One turn sends every row of this set to another row. A few are shown first. Where does it send the rows asked after them?
zam: [ -5  -7  -7  -4  -6  -4   7  11 -15   4  -4  -2   5   1  -8  10 -10 -13
  15  -2  -1  -5  -2  -2 -14  -1  -8   6  -3  -1 -23 -16   7  15   1]
zodul: [ -4  -2  -7  -9  -2 -12  -3   5 -15  -3  10 -10   2  17 -12  -4  -6 -24
   6  -5  -5   3   6  -2  -6 -10 -21  10   7  -1  -9 -15  11   7   5]
Biga: [ -8   0  -5  -9  11  -5  -6   5 -14   3 -10  -4   4  12 -15   8   4 -22
  11  -7   2  -5   3   0  -9 -14  -9  13  -3  -9 -14  -8  10   8   2]
kanad: [  9 -11  -4   0  -1  -1   4   8  -8   3  -4  -9   3  12 -12   4  -3 -21
  12 -17  -9   9   5  -7   3   5 -13  10   5   9 -17 -11  10  12   9]
Gub: [-10  -8  -7  -9  -8 -15  -8  18 -10   5  -3 -11   5  12  -5   8 -10 -17
  18  -9   1  -3   7  -4  -3 -14 -13   5   1   6 -12  -7   7   0  -1]
Kug: [  3  -3  -6  -9  12 -16  -9   6 -13   3   7  -6  -5  16  -8   7   0 -20
   8  -9   7   2   6   1  -6  10  -7  -8  -3  10 -15  -4  15   9   4]
lun: [  1  -9 -11  -1  -4  -3   9  10  -7  10  -6  -6   3   7  -3  15   9 -19
  13  -8   2   5   9   3  -1   4   4  -3   1   3 -18  -6   9   8   9]
tir: [ -3  -4  -7  -4 -10 -16  -5   3  -9  -2   2 -10   7  21 -10   4  -4 -21
   7  -3   3  10  -1   2 -14   3 -15   8   7  14  -6  -9   1   0   7]
ribid: [ -1   0  -7   5  -7  -1 -21   1 -13   5  -8  -1   0  15  -7   7  -2 -20
  -4  -5  -2   2   2   5  -3   0 -10   7   1  -8 -11  -7  12   1   4]
Favo: [ -3 -12  -4   4  -5   4  -1   3 -15   5 -18  -2 -12  14 -15   8   0 -14
  19  -7  -9   4   3   1  -6   1  -2   5   4   4 -14 -11   8  14   8]
lesav: [  4   4  -2  -1  -3  -9 -17   8 -17   0   1  -4  -3   6  -5   8  -6 -18
  10 -11  -2   7   3   9   3   9  -6  -6  -5   5 -20  -5  11   5   2]
befo: [-17  -5  -4   3   4  -6  -3   1 -10  13  -5  -7   0  17 -11  10  -2 -21
  12 -10   4  -6   4   3 -17   6  -5   3   3  -6 -11  -9  23  12   0]
miz: [ -9  -1  -4  -1 -10  -9 -11  10 -17   2   1 -13 -11  15 -13  -1  10 -16
   8  -9  -4   8   7   4  -2  -8  -7   8   3   4 -15  -3  10  -3  -2]
Vur: [  0  -2  -4   6   3  -2  -8   5  -4   0  -6  -5  -3  22 -14  17  -1 -19
  16  -7  -5  -6   9   5 -12 -11 -12   4  13   8  -6  -4   8  13   9]
Tuta: [  0  -6  -5  -5 -11  -7   6   5  -6  -1  -1  -5   6  14 -11  11  -5  -5
  14  -9  -9   1   2  -5  -6   5 -13  -5   5  12 -12 -13  16   5  12]
rofi: [ -2  -5  -5  -2 -12   2  -7   7 -11   5  -2  -6   8  13 -15   7  -1 -15
   6  -8   9   2   5   7  -7  -2  -8   0   2 -19 -16  -9   9  10   2]
meb: [ -3 -12   0   1   0  -7  -2  11 -17   9   5  -7   7  11  -7   2 -11  -8
  12  -5   1   8  -7  -7  -8  -8  -7  -2  -9   1  -8  -6  13   4   9]
bevu: [  5   5  -1 -10  -2 -12  -4   1 -16   0  -3  -3   2  16 -10   6   0 -14
   4  -8   5   5   2  16  -8   8 -12   0   1  14 -16 -12  12  11   1]
vog: [  4  -1  -4  12   3   1  -5   7 -12   2  -5  -5  -5  10  -4   5  -2 -14
  -3  -7   8  -6   0   3 -10 -14 -12  -3   3   8 -12  -4  13   8   8]
Ter: [ -4  -7 -10  -6  -5  -1  -1   8 -13  -4   2 -10  -1  23  -9   7   0 -19
   8  -1  -1   9   9   7 -12  -2   5   2   8   2 -20  -2   6  -8   1]
Rito: [ -1  -1  -6  15  14   4  -1   8 -13   4   3  -4   4  14 -13   7   2 -21
   8  -6   5  -3   2   4 -13   3 -15  -2   0  -4 -18  -7  14   9   0]
niz: [-12  -5  -7  -1   4  -1   1   8 -17   3   3  -7   1  14   5   8   2 -15
   7  -5   1   5   6   3  -4 -10  -3   4   2  24 -15  -8  11   3   3]
Limog: [  1 -10  -5  -1   2  -1  -6   6  -9  16   4  -9   0   9 -13   4  -7 -20
   4  -7   1   5  -4 -11 -14   9  -8  -3  -4   4 -19  -5  10  12  12]
sugu: [-12   1   2   1  -9  -9  -2   4  -6   8   0 -12   5   6 -12  13  -8 -12
  17  -9 -10   3  -3   6 -19  -3 -10   3  -1  11  -8 -12  13  14   7]
nabor: [ -2   4 -11   1   0   2   2   4 -10  -4  -4  -4   1   7  -9   7   1 -33
   4 -12  -5  -3  12   5   2  -6 -12   1   5   9 -15  -2  11  14   1]
kez: [ -6  -7  -6   8  -3  -1  -3  12 -17   7   0 -15  -8  21  -4   5  -9 -22
  24  -4  -4  -2   4   0 -15  -1  -2   5  11  12 -18  -2  10   6   1]
Dep: [-19  -6  -9   5  -4 -16 -14   7  -9  -1  -2  -6  -9   8 -11   7  -2 -25
  18 -11  -8   7   6   3  -6  -2 -11   5   3  -2  -7 -11  10   6   0]

tir -> ribid
sugu -> Dep
Now these:
meb -> zodul
Tuta -> miz
lesav -> Kug
vog -> kanad
Vur -> Favo
niz -> nabor
Biga -> zam

